128 stands for zero in the data rows.
Here are some numbered points:
[208 149 167 218 104  82 100 128 104  49 176 204] 0
[ 27  78 100 189 219 136 123  65  49  70 140 147] 1
[174 179  60 224  85  93 138  68 141  76 228 174] 2
[138  99 104 124  75 157 141 152 107 146 116  78] 3
[158 129  90 130  49 167 178  93 167 120 168  83] 4
[160 140 181 160 149 118 107 147 124  75 127  62] 5
[137 127 149 138 157 108 127 120 138 107 140 147] 6
[168 117 137 142 141  99  86 164  96  58 130 121] 7
[120 146 135  99 152 107 116 154 114 107 152 138] 8
[156 123 136 134 130 186 156 150 135  94 136 149] 9
[152 116 123 117 139 111 141 119 169 103 186 105] 10
[105  86 158  45 192  79 144 139 162 230  66  96] 11
[128 116 125 147 151 162 109 107 157 100 183 118] 12
[141  78 129  24 120 142 184 166 195 168 167   0] 13
[127  96 115  96 123 198 187 140 173 105 158 137] 14
[102 111  80 138 161  98 153  87 183 122 113 143] 15
[139 119 144 140 125 108 136 128 147 107 165  87] 16
[121 146 100 163 133 159  92 146  90  87 161 234] 17
[ 32 179  58  91 197 109  83 111  93 136 164 150] 18
[125  97 125  61 123 158 173 162 143 189  25   9] 19
[151 133 182 162  90 108 114 141  97 124  76 109] 20
[116 133 147 149 156  97  95 126  93 141 113 199] 21
[161 136 144 178 131 121 116 129 134  73 140  85] 22
[133 126 134 113 151 171 136 128 137 126 148 131] 23
[ 78 106 113 172 191 139  98 111  99  63 142 121] 24
[136 152 125 141 122 152 120 140 133 109 175 127] 25
[116 140 137  98  91 199 125 142 141 103 192 111] 26
[146  89 133 131 112 154 130 146 139 132 112 135] 27
[119 130 127 154 124 133 140  95  96 118 117 163] 28
[189  64 190  17 139 101 195 185 171 185  41   0] 29
[130  93  95 139 147 182 134 117 157  97 151 189] 30
[178 134 119 145 105  90 140 120 129 144  85  84] 31
[131 171 142 165 125 121 102 133 119 108 129 155] 32
[127 148 143 132 120 166 119 139  98  83 141 149] 33
[104 117 155  94 136 153 126 194 105 140 125 175] 34
[110 121 125 141 127 171 128 122 114 133 104 135] 35
Which two points above are nearest to each new point by angle, seen from the average point of the numbered points? Their numbers follow each, nearest first.
[ 82 133 118 118 153 106  98 125 113 122 145 132] 18 8
[113 138 105 125 144 111 129 103 129 124 115 123] 15 18
[150 113 128 111  97 171 147 129 110 137 106 122] 3 27
[157 115  89 135 100 138 174 112 136 112 146 102] 4 3
[158 129 138 134 123 127 133 158 161 124 156 136] 10 25
[101 133 110 151 132 141 113 130 122 131 131 187] 17 21
[148  71 126  91 131 132 183 130 196 149 197  81] 13 10
[ 92 150 104 143 131  84  81  83 142 181  99 212] 21 28
[124 123 105 181 131 169  92 167  89  87 141 255] 17 33
[199 128 127 192 121  73 140 101 170 115 199 133] 2 0
[119 144  96  88 100 174 147 115 146 179 106 123] 19 35
[ 85 150 135 118 162 144 143 130 128  95 163 131] 18 8
[ 31 173 128  74 164  97 140  77  91 207 159 129] 18 11
[161 109 126 130 133 101 153 116 134 145 135  85] 31 29
[146 157 140 171 196  45  75 115 121 112 172 159] 6 21
[151 155 127 147 128 102 116 122  96 157  99 156] 21 32
[138  98 138 131 124 144 142 141 129 135 107 138] 27 35
[147 106 138 128  98 128 143 106  98 126  92 127] 20 31
[120 136 121 147 134 138 112 137  99 116 135 148] 17 21
[137 103 140 136  85 121 122 137  75 170 102 142] 20 3
[122 130 141  99 163  98 102 158 151 147 129  65] 11 29
[122 117 123 104 109 136 128 113 122 138 107 106] 19 3
[144 157 164 182 182  96  86 139 127  96 154 183] 6 32
[ 95 136  79 116 148 112 109 115 139 157 126 101] 18 15
[118 123 131 101  95 126 171 139 121 175  73 138] 19 11
[107 111 136 146 150 143 107 124  98 114 105 152] 21 1
[153 117 196 137 142  71 100 135 107 157  93 114] 20 11
[107 133 137  82 156  91 123 130 108 161 124  69] 11 19
[143 102 115 137 111 122 149  91 123 149 103 151] 28 31
[179  95 198  44 144  96 180 179 160 179  80   0] 29 19
[143 138 156 208 137  99  91 108 107  78 123 161] 0 32
[160 170 169 179 117  97  93 134 114  73 150 188] 0 32
[108 178  86  90 153 129  96 105 126 151 130 120] 18 8
[150  75 166  71  99 170 209  79 160 126 118  47] 13 29
[192 188 125 165  93 102 104 155 135  61 167  84] 22 5
[134 130  84 131 129 101 128 111 125 163  91 129] 31 15
[ 95 123 123 112 133 127 119 123 120 144 114 159] 21 18
